In the rows, 128 means zero.
Each path is a new rotation, seen through one point. The rows after it are directions, each followed by how far the rotation turns it, in degrees per step (0 if it stays put).
Each turn is a multiple of 5 degrees from 10 to 175, or 0.
Each row of a path follows its step; steps can be skipped.
Path 1:
step 0: [125 131 124 118 138 122 119 133 123 128 127 130 139 122 132 123 126 130
 134 138 124 125 130 131 125 121 135 121 132 118 127 127 126 125 124 130
 127 117 125 130 125 122 133 130 125 127 130 137 136 129 126 126 128 121
 125 117 134 123 124 131 126 123 133 118]
step 1: [129 122 131 121 136 125 123 124 140 134 121 126 131 132 125 133 130 128
 124 125 128 128 124 125 127 137 137 129 137 130 126 134 130 123 131 125
 116 125 133 131 132 121 139 132 138 135 131 136 130 137 123 127 129 124
 129 121 126 125 127 138 138 130 127 128]
step 2: [134 129 129 131 133 131 129 129 126 126 133 126 133 123 122 128 130 122
 131 122 135 134 122 136 131 135 137 122 136 131 129 127 118 127 115 123
 126 129 125 135 123 122 125 122 126 127 132 134 125 123 116 126 125 123
 125 124 132 125 133 125 140 139 122 135]
step 3: [124 128 122 125 124 134 115 133 130 134 122 135 132 128 124 126 137 136
 128 132 124 121 115 129 134 128 134 131 135 131 128 128 120 129 123 133
 126 121 121 125 127 117 116 124 122 130 135 137 124 130 128 131 118 130
 127 132 130 130 119 123 125 128 127 129]
step 4: [133 127 122 134 121 131 129 134 139 132 136 130 128 129 118 128 126 129
 129 139 122 128 131 138 121 127 131 133 133 126 122 127 129 122 125 129
 121 122 131 130 131 114 136 131 126 126 125 137 125 126 130 136 128 123
 127 122 113 122 125 127 123 130 126 122]
step 5: [136 130 131 123 132 131 125 121 143 128 135 127 120 128 122 118 128 130
 134 123 135 127 127 125 134 129 130 139 123 124 129 125 121 127 124 130
 125 133 132 136 126 127 123 139 128 133 122 137 121 127 127 124 129 123
 121 125 125 124 122 123 136 127 118 120]
step 6: [128 141 130 130 130 126 126 128 133 118 128 130 133 124 128 117 140 135
 127 128 128 132 126 125 133 119 140 126 121 123 129 129 136 135 128 123
 131 127 132 132 137 122 120 126 121 123 129 142 123 130 127 128 128 127
 121 122 132 122 134 125 126 136 133 130]
step 7: [129 126 130 128 132 123 119 124 126 129 125 128 127 128 121 125 138 134
 126 138 123 133 128 132 127 129 140 130 126 115 136 134 126 123 129 128
 122 129 120 125 127 128 134 126 125 133 115 137 132 137 129 128 121 134
 138 122 124 118 128 124 123 123 129 132]
step 8: [132 123 124 124 128 122 132 127 134 134 129 124 128 128 133 122 125 123
 125 124 122 140 126 134 125 131 133 142 133 132 122 130 126 127 123 126
 125 131 126 129 124 129 120 128 130 125 124 141 126 133 118 130 139 125
 133 117 131 118 137 130 130 118 126 126]
step 9: [138 127 131 125 127 133 118 121 135 127 133 123 122 131 129 131 134 128
 126 115 124 119 124 131 124 125 130 127 128 128 124 127 122 133 124 130
 131 135 120 128 137 125 113 125 127 130 127 132 131 131 120 134 120 126
 121 123 125 125 136 130 132 128 131 142]
step 11: [128 122 121 126 124 132 125 121 131 130 134 125 130 130 129 125 128 129
 126 129 129 124 132 131 127 131 128 146 128 127 123 126 138 129 134 138
 125 125 121 130 131 130 125 121 129 140 124 136 124 126 131 120 130 128
 133 125 118 120 123 136 118 134 115 128]
step 13: [135 124 136 122 141 120 118 123 122 123 125 132 128 126 126 132 138 130
 128 125 120 124 117 127 123 122 127 131 123 129 130 128 134 131 135 130
 122 126 135 123 138 130 125 126 122 134 123 138 136 126 131 124 131 123
 125 129 138 124 124 123 132 133 130 128]
Directions:
[128 126 127 128 127 126 129 128 128 125 128 127 128 128 128 128 128 127
 130 127 128 127 128 132 127 128 127 126 128 129 128 128 132 128 128 127
 128 127 129 128 129 129 129 124 128 128 128 130 126 128 130 128 127 126
 126 128 126 126 129 128 129 127 127 130] -> 155
Path 2:
step 0: [125 128 125 121 124 132 133 130 115 138 125 133 138 128 125 122 132 136
 131 130 132 130 133 129 129 131 117 130 129 137 124 123 139 129 128 128
 127 118 131 122 124 122 119 127 126 128 125 113 126 129 127 132 128 133
 118 120 125 122 127 126 125 125 124 122]
step 1: [130 131 131 123 126 129 128 121 137 127 130 131 130 124 127 131 139 119
 117 134 137 127 131 124 125 131 125 127 128 134 130 137 121 125 122 135
 121 120 123 128 130 139 123 120 126 134 119 130 127 125 126 125 129 136
 125 122 120 137 132 125 127 122 138 126]
step 3: [126 124 132 123 135 127 124 133 111 133 133 132 125 118 128 125 124 121
 127 129 129 128 133 133 130 138 128 139 119 126 125 132 128 122 133 140
 130 130 133 123 128 118 126 123 128 132 126 128 134 133 135 122 127 132
 117 133 124 122 134 127 129 133 123 126]
step 4: [128 133 131 125 119 126 134 120 131 131 130 127 125 130 127 136 135 125
 122 134 123 127 133 120 127 138 127 129 128 130 129 116 125 128 138 131
 129 119 129 128 130 132 126 114 123 124 134 129 131 130 137 125 131 133
 123 121 141 132 123 127 130 119 121 129]
step 5: [125 136 135 128 139 133 131 125 127 132 128 125 137 137 130 123 128 137
 129 138 132 133 136 121 123 122 127 120 136 136 131 126 128 123 125 126
 130 120 135 127 132 125 128 128 124 124 127 122 130 137 123 132 134 132
 125 126 123 120 137 119 119 128 128 121]
step 7: [135 127 125 119 120 134 135 130 126 126 126 122 119 123 130 129 130 125
 125 130 130 130 137 125 126 136 128 124 121 124 131 125 121 145 132 126
 127 126 133 141 128 125 128 122 133 128 117 127 130 134 138 128 121 123
 124 122 120 128 126 125 127 124 133 124]
step 8: [127 122 130 126 138 124 137 126 119 135 134 133 129 130 133 137 130 123
 131 133 132 132 126 122 133 135 126 130 135 131 129 130 133 119 135 133
 131 122 126 126 130 114 131 120 125 136 117 128 128 137 123 127 126 131
 127 131 121 119 123 125 135 127 126 127]
step 9: [118 128 138 130 123 125 123 120 124 128 129 133 131 126 134 126 131 126
 124 133 123 118 133 127 129 130 121 125 126 128 130 135 127 124 127 138
 139 123 135 125 130 130 119 122 118 127 126 136 132 124 136 129 124 137
 129 122 139 132 127 123 117 121 128 127]
step 10: [129 131 131 121 138 135 124 127 125 129 134 118 127 128 131 125 133 128
 122 132 124 141 138 131 128 135 128 119 123 131 132 125 124 131 126 122
 121 122 137 129 134 133 127 126 121 124 134 133 134 139 121 132 130 124
 121 123 129 129 131 134 123 134 125 121]
step 11: [138 123 137 129 131 116 129 125 120 133 124 133 133 131 132 123 134 126
 115 131 134 123 130 123 128 126 133 126 127 131 128 125 128 132 140 129
 119 126 128 122 121 117 130 126 135 128 128 124 128 132 129 126 131 123
 116 135 125 128 139 125 125 128 131 133]
step 12: [126 129 132 120 113 134 137 128 128 138 128 128 128 130 122 125 126 135
 128 129 128 115 134 130 118 130 117 133 122 123 135 129 131 135 135 134
 124 123 128 126 136 128 128 119 126 128 119 125 126 135 130 128 119 128
 129 122 131 127 130 120 132 124 132 123]
step 13: [121 131 130 121 132 139 139 124 124 124 133 129 128 120 136 127 137 127
 127 130 138 134 124 128 134 137 129 128 131 134 125 132 120 131 123 130
 137 112 124 125 127 123 129 126 126 133 126 125 126 134 119 134 131 132
 128 120 122 123 126 129 125 121 128 127]
Directions:
[128 128 126 128 126 129 130 128 128 129 128 128 125 130 128 128 128 127
 131 127 129 127 127 129 130 128 129 129 127 126 128 128 130 127 130 129
 128 127 128 127 129 126 128 129 127 128 129 127 127 131 130 127 127 129
 126 128 127 128 127 127 130 124 126 128] -> 85
[129 128 129 126 128 125 128 129 128 129 129 124 128 128 130 129 129 126
 128 127 127 128 129 128 129 130 128 128 127 129 127 129 129 127 126 130
 131 131 129 130 128 126 126 129 129 130 127 130 129 126 126 128 127 130
 130 129 128 128 125 128 129 126 129 127] -> 60
[129 129 129 124 129 131 127 127 128 129 129 128 128 128 131 129 127 130
 128 125 128 129 130 126 127 126 128 128 129 127 128 125 126 128 128 125
 129 127 128 128 130 128 129 131 129 127 127 130 128 129 129 127 128 127
 129 125 129 128 127 128 130 127 128 127] -> 135
Path 3:
step 0: [128 135 132 130 129 133 123 133 117 133 138 122 132 139 127 128 133 134
 124 127 135 124 130 128 129 131 133 125 124 125 125 136 135 136 133 131
 122 133 136 137 132 126 132 125 118 129 123 137 134 120 124 130 131 130
 126 128 135 132 143 129 132 123 129 127]
step 1: [129 129 138 123 124 130 126 126 126 135 131 125 121 130 124 125 133 115
 122 132 128 125 123 124 128 135 124 125 133 134 119 131 117 135 127 128
 131 127 134 129 137 127 124 119 122 137 119 139 129 127 131 130 130 131
 131 132 124 125 126 134 138 126 131 141]
step 2: [120 129 135 126 125 141 127 124 128 131 124 121 122 120 131 131 132 132
 124 132 118 131 123 125 129 126 124 129 119 128 137 125 122 133 123 127
 135 129 137 129 126 130 135 125 125 128 115 126 122 122 137 134 129 119
 133 136 131 129 127 137 125 121 123 127]
step 3: [123 131 124 127 125 133 133 131 124 140 122 125 127 131 139 137 126 129
 122 123 125 128 125 131 130 131 136 132 121 139 136 134 133 133 133 133
 125 123 135 140 130 132 126 127 126 127 124 126 134 130 126 129 129 122
 116 135 120 133 132 126 127 117 133 126]
step 4: [126 143 134 124 129 131 132 121 121 125 125 120 119 127 123 129 121 125
 130 122 136 125 126 125 134 132 129 134 132 135 127 133 131 128 123 136
 129 125 131 130 129 130 123 122 114 133 126 125 127 134 124 123 129 136
 124 136 137 129 128 125 140 122 134 128]
step 6: [127 130 133 122 118 129 127 135 132 127 125 127 135 127 139 139 135 125
 127 130 124 133 130 128 137 133 131 127 127 128 139 127 129 123 123 139
 135 134 125 138 132 128 139 127 131 128 123 125 132 127 127 127 134 132
 130 127 120 127 123 130 134 115 132 136]
step 7: [133 132 134 130 135 133 137 129 124 133 121 127 126 132 129 129 123 133
 127 128 129 137 123 133 133 125 129 123 126 122 140 123 133 120 121 132
 138 129 125 132 142 133 123 129 123 126 122 132 125 129 135 131 131 134
 116 133 133 128 135 121 135 127 135 133]
step 8: [120 125 131 127 136 137 126 140 126 134 129 130 124 123 122 121 128 128
 124 136 133 128 129 123 132 124 130 129 129 129 138 134 127 131 127 137
 129 121 135 129 126 118 127 126 119 121 136 133 119 131 130 123 133 130
 118 125 128 135 125 124 139 131 136 131]
step 9: [133 125 131 130 121 127 124 134 140 130 132 123 123 131 125 133 133 129
 127 124 131 133 128 118 132 123 125 123 121 133 125 128 126 121 125 127
 132 126 135 135 117 121 130 124 131 125 132 123 126 124 126 137 138 134
 128 134 131 130 121 129 139 120 139 136]
step 10: [128 119 136 128 119 121 137 135 131 129 128 127 122 129 125 128 127 127
 131 134 123 136 124 139 135 119 144 135 126 127 128 123 130 122 126 133
 134 128 128 127 130 142 130 122 131 127 130 126 125 126 134 134 131 123
 128 138 131 131 128 130 132 126 136 132]
step 11: [128 129 133 131 127 137 121 134 123 127 132 132 119 127 126 122 135 126
 130 120 128 131 123 134 124 124 134 137 129 117 142 130 136 132 128 135
 134 129 124 133 126 128 137 124 124 120 138 131 132 132 122 136 126 128
 121 131 130 126 137 128 132 128 136 121]
step 12: [132 126 131 127 125 134 124 128 129 132 143 125 128 137 123 116 123 116
 131 122 130 127 125 123 128 131 129 123 129 130 130 129 117 119 134 135
 136 125 130 127 124 127 123 128 131 125 131 133 126 130 124 136 130 133
 117 130 121 122 130 121 136 118 130 127]
Directions:
[128 129 131 129 127 131 128 131 128 131 128 126 125 128 127 129 129 129
 128 129 127 128 129 129 130 130 128 127 128 127 129 129 127 127 129 128
 128 128 130 127 128 131 128 127 125 130 130 127 129 128 128 130 129 129
 126 127 128 126 127 126 127 125 128 129] -> 0
